rotation steps, each row followed by its count of steps:
The counts run from 0 to 145.
[109 113  86 126 134 143 127 167 167 121  84  91 118 128  93 141 111 110
 153 129 121 179  97  76 129 118 144 137 124 176  75 132  97 116 103 155
 108 107  88 139 148 138 124 126 126 155 163  79 154  88 163 127 137 175
 163 133]  128
[141 141 128 113 155 147 103 131 151 107 117  89 121 156 119 123 137 143
 196 107 145 133 128  63 139 128 125 166 118 112 120 107 107 122 154 134
  60 127 110 101  72 116 130 169 115 138 174  89 136 125 136 111 187 152
 169 124]  12
[155 118 118 137 141 163 112 119 199 105  97  90  73 132 129 115 141 125
 164 116 122 136 116 131 174 119 113 122 106 133 110 128  73 127 133 147
 112  99 108 146  99 120 131 140 114 130 130 110 145  97  95 101 145 135
 207 133]  99
[166  99  89 114 131 167 132 111 166 130 108 144 134 101 136 175 114 127
 199 111 122 118 104 125 118 100 133 144 127 149 102 141 113 125  90 152
 119  94 116 132 131 129 139 141 123 169 172 101 142  90 107 126 186 180
 166 139]  120
[159 117 114 107 155 144 137 140 203 104 107  79 125 152 108 138 136 156
 175 132 109 135 123  96  87 126 156 155 138 194 125 124 105 125 155 164
 110 110  90 131 124 103 125 141 149 156 150  98 169 111 173 131 129 108
 171 144]  71
[164  96 113 144 127 148 113  91 172 107  80  98 142 121  97 118 159 150
 188 111  92 123 127  74 129 104 122 135 161 126 114  84 108 110 148 154
  92 128  92 155 117 115 148 144 114 135 150 102 130 133 115 120 190 150
 171 133]  108
[168 126  96 137 155 147 144 121 193  83 116 118  73 112 150 149 102 134
 189 116 134 126 130  99 165 116 127 130 131 122 120 105 101 139 120 121
  94  97 102 122 121 136 126 134 130 157 193 139 138 111  90 108 170 167
 174 152]  27
[155  99 111 108 143 137  82 144 162 125 113  98 128 160 110 144 162 130
 164 115 103 139 112 101 101 116 119 150 104 147 134 134  94  89 150 127
  88 110 129 130  94  82 117 188 134 186 163  92 139  90 170 105 154 176
 149 149]  141
[128 117 144 117 141 136 110 163 170  80  76 106 126 144 116 151 134 141
 167 122 136 140  90  87 115 123 108 130 130 161 116 116 126 123  90 106
  59 115 126  97 126 110 131 130 120 155 131  76 152  93 136 125 159 189
 176 147]  134
[136  93  84 137 149 145 119 157 192 124 124 127  89 128 105 116 127 130
 154 135 131 160 135  84 152 110 153 138 125 169  99  99  83 132 132 150
 101 120 102 165 162 144  92 138 121 153 180 117 162 105 139 112 169 145
 175 160]  33
[191  86 113 132 114 147 123 113 208  97  86 109 135 111  83 128 149 152
 160 132  91 139 131  92 127 100 126 147 141 152 111  96  89 109 134 134
  97 126  88 155 144 125 145 108 143 139 148 131 148 126 139 121 177 150
 179 133]  110
[148 173 125 122 129 146 142 138 186  97  88  73 131 142 105 148 146 112
 157 124 125 157 113 132 148 151 108 130 121 157  77 131 122 145 120 148
 117 101 109 119 121  90 125 146 117 143 171  76 160  72 125  95 138 163
 196 128]  3
[133 104 103 144 135 155 113 125 161 121 117  81  96 116 130 152  85 112
 201 110 114 146 106 105 118  87 106 120 128 149 101 134 118 120 124 156
  97  95  78 136 112 114 147 131 125 159 162  99 177 128 129 119 165 183
 151 158]  123
[153 116 102 118 158 133 108 142 194 132 146 130 114 149 121 125 130 154
 142 127  88 151 142  98 142 125 157 142  97 138 109 115  82 138 120 136
 130 110  90 145 110 138 100 172 136 136 184 108 143  70 175 116 167 151
 193 140]  88
[133 100 133  89 165 160 101 149 169  98 125 121 118 117 135 138 161 126
 167 130 156 102  82 114 138 122  82 124 113 185 118 118  99 119 122 154
 104 100 107 146 102 101  89 144 132 171 143  80 144 107 154 144 147 181
 155 168]  62
[152  75 103 126 141 177 116 124 160  98  97 155 129 118 148 145 136 124
 171 125 126 111  71 106 141  91  90 115 103 155 115 125  79 102 111 142
  99  95  93 146 118 141 115 115 146 165 137 106 132  97 136 140 177 185
 149 170]  117
[129 145 116 121 122 131 118 153 174  93  88  78 136 117 119 156 134 147
 153 136 121 160 104  88 114 145 115 121 136 174  80 126 141 138 115 139
 102 107 101 108 122  93 118 129 136 139 170  90 191  92 159 106 146 181
 184 117]  1
[152 132 115 142 170 136  99 117 176  96 138  96  86 152 152 132 119 136
 172 121  72 134 137 113 124  97  93 130 129 123 129  97  94 131 132 122
  98  98  96 114  80 108 109 165 130 135 167  96 173  97 159  86 149 160
 169 163]  84
[149  89  98 131 133 170 111 120 155 107  97 156 138 101 156 154 127 140
 179 123 126 110  71 100 131  98  98 123 124 158 117 126  94 107 101 141
  99  97 110 142 126 129 115 128 135 174 154 108 154  97 128 125 184 196
 159 148]  118
[118 121 136 119 137 148 147 129 160 100  75  82 156 154 100 141 142 113
 164 124 115 161  93  95 132 143 125 126 125 157  98 126 113 126 106 144
 100 108  96 146 131 110 135 156 104 168 148  46 115  85 117 143 155 176
 161 163]  131
[115  88 131 132 139 156 146 124 176  86  85 127 143 161 110 124 145 124
 174 124 115 148 119  92 146 120 146 122 122 154 102 109 112 139 119 149
  89 122  86 178 146 131 122 142 104 152 148  98 122 110  93 139 199 137
 180 182]  37
[138 159 142 124 144 154 118 157 195  92 104  64 104 163 118 126 153 113
 154 132 135 162  95 126 154 146  92 131  96 155 105 130 100 127 132 120
  97 100 101 114 109 111 115 142 131 148 137  82 150  87 136 105 132 163
 184 159]  5
[161 100  93 114 159 155 118 112 175 127 100 115  98 118 105 113 129 164
 172 111 136 133 123  72 162 104 150 167 124 123 116  99  79 116 120 133
 100 115 106 147 109 168 143 147 123 138 149  88 126 112 112 134 182 158
 175 106]  105
[142 127 126 115 136 135 105 157 156  92  78 103 127 126 108 157 147 121
 179 121 130 133 102 101 104 117 108 141 135 156  99 125 127 117  93 110
  66 120 151  86 110  88 129 138 114 166 146  66 163  90 134 110 167 183
 176 128]  135
[177 119  95 120 143 149 137 117 172  93  92 146 114 104 159 161 140 157
 174 126 131 112 104 100 159 135 148 123 139 131 122 115 104 127 119 125
  96  98 135 129 123 117 112 154 127 156 202 122 128  85  90 111 172 164
 177 125]  25
[169 123 113 132 145 133  87 122 181 126 142 112 130 156 129 133 146 154
 148 123  67 137 139 123 119 118 126 120 130 148 130 116  97 114 134 137
 119 111 113 149 109  94 106 194 129 154 184 106 154  73 168  86 163 152
 184 159]  86
[113 129 124 134 151 139 117 116 144 111 114 120 149 145 135 126 136 137
 167 113  88 141 132  77 162 143 128 112 103 136  87 100 100 143 136 170
 115 123  80 150  90 103 109 176 101 124 194  98 130  93 134 124 183 158
 190 136]  91
[144 117 103 107 166 144 129 153 195 116  92  87 112 143 114 136 138 139
 162 139 106 142 120  82 107 122 150 145 136 204 107 123  86 128 154 158
 101 111  94 127 118 116 118 135 151 135 155  97 168  98 183 120 123 114
 170 127]  72
[170  95 100 142 123 146 110 127 205 119 129 106 102 133 119 125 135 144
 173 130 110 149 131 111 129 121 143 121 151 149 125 115 102 118 141 144
 104 116 105 173 170 105 107 156 120 172 179 129 161 109 118  98 171 156
 184 166]  31
[141  99  99 152 127 150 102 125 159 120 105  83 111 125 125 147  99 114
 194 117 100 155 101 103 100  94 108 120 139 154 108 146 121 112 128 174
 101 101  80 146 127  99 141 140 118 173 161 104 171 125 129 104 164 176
 152 164]  124
[136 121 131 122 129 141 104 158 177  78  80 138 108 105 146 139 130 163
 161 123 110 134 121 104 149 133 134 100 117 160  93 100 105 143 117 153
  91 125 101 132  89 109 123 123 121 101 145 127 176 102 139 114 164 154
 226 123]  95
[160 102  91 137 131 162 142  82 168 117  75 131 147 115 108 137 182  76
 162 119 106 127 105 118 161  93  93 131 124 149  85 114  79 109 125 151
 112 107 111 145 131 123 107 124 120 152 158 109 130  95 123 116 175 153
 166 147]  114
[141  64 120 103 138 124 128  91 167  88  86  84 141 107 100 155 138 138
 162 129 102 126 132  82 107 130 122 140 126 140 118 101 135 121 129 143
 115  95  71 147 115  77 143 158 103 165 159  91 124 126 116 138 166 182
 143 153]  53
[148 130 120  72 174 156 142 143 187 115 135 109 125 107 117 151 135 136
 197 116 155  94 119 118 110 120 143 163 131 182 123 123 110 144 111 150
 112  93 115 119  95 119 112 158 132 170 168  68 131 101 127 148 160 149
 173 136]  65
[134 106 118  83 156 151 102 145 169 108 126 124 136 110 131 146 163 148
 180 132 151  91  87 116 124 116 105 127 128 183 124 127 107 116 122 157
 109  97 122 135 107  95  82 167 131 177 156  76 140  97 141 145 150 171
 160 154]  63
[184 111 125 114 127 138 111 132 201 104 101 102 138 151 108 138 158 163
 173 123 115 146 134  73 113 136 149 159 116 134 131 114  95 115 169 133
  72 124  89 123 100 101 148 155 143 145 174 137 135 124 145 114 175 121
 197 133]  15
[113 136  89 110 175 133 130 148 168 112  85  93 116 149 114 139 135 126
 156 136 107 137 107  83 119 120 142 149 143 185  98 118  79 133 156 159
  99 109 113 110 109 120  93 139 133 142 166  85 167  92 175 129 123 117
 151 117]  73
[158 122  97 150 157 145 120 119 186  90 125  95  69 117 147 137 105 132
 187 118 131 128 124  95 164 109 113 122 141 115 120 107 105 128 142 134
  76 104  97 128 123 127 120 135 127 148 185 130 154 126 105  97 173 166
 163 158]  28
[130  49  90 112 140 152 100 118 172 118  86 114 110 127 124 140 144 137
 151 117 122 126 112 119 101  89 136 161 112 148 132 130  96 104 125 132
 110  83 139 158 128  94 103 159 104 172 135  96 151  92 129 102 157 168
 157 151]  47
[175  88 105 127 122 146 114 122 188 100  83 129 116 103  90 125 157 130
 159 132 105 138 114  93 136  93 122 151 137 154  94  91  88 108 122 141
  95 125  90 134 138 141 130  98 145 131 141 132 169 119 158 116 170 155
 180 131]  111
[137 140 135 121 136 154  84 159 170 106 111  95 120 160 129 115 167 156
 154 120 142 137  77 115 143 130  98 128 107 157 126 129  97 109 143 128
  81 111 137 123 118 101 100 179 127 156 150  77 147  78 148  98 153 172
 182 142]  7
[154 107  88 133 129 149 123 115 170 105  70 133 125  99  90 133 157 110
 157 125 110 136 113  89 133  89 107 135 137 159  85  93  75 116 123 146
  94 124 106 135 134 137 113 107 137 136 149 127 173 112 162 116 164 148
 168 127]  112
[144 111 150 118 133 144 129 130 177  87 100 121 144 138 137 139 142 168
 166 120  95 132 131  93 144 156 142  92  98 150 110 110 114 153 129 165
 113 118  76 158  94 115 135 148 117 113 150 116 130 104 125 124 177 143
 220 148]  93
[147 102  98 139 159 148 114 106 173 112  92 103  98 109 104 110 126 146
 180 117 124 136 126  60 162  95 130 147 133 123 107  85  84 126 132 148
  96 120  91 141  96 162 146 139 113 130 153  88 137 133 113 127 182 167
 171 111]  106
[165 111  99 162 130 145  94 120 189 108 139  95  96 126 131 129 123 144
 177 123 105 142 129 105 138 107 122 111 150 131 131 106 106 121 147 155
  96 111 116 170 146 100 102 169 118 165 183 140 156 117 113  80 170 157
 178 170]  30
[130 132 130 109 175 145 116 135 162 112 128  70 112 142 132 139 120 130
 218 115 122 112 130  90 102 114 106 133 153 168 118 124 122 123 155 175
  91 117  94 128  78  94 126 155 121 150 165  78 169 135 149 134 156 136
 149 151]  68
[157  94 112 129 137 178 137 107 185  91  92 137 136 132 136 143 144 110
 166 122 114 126  86 119 154 103 101 122  96 151 113 120  74 114 118 138
 107  96  81 149 126 149 114 111 147 156 139 107 123 104 129 137 177 173
 159 183]  116
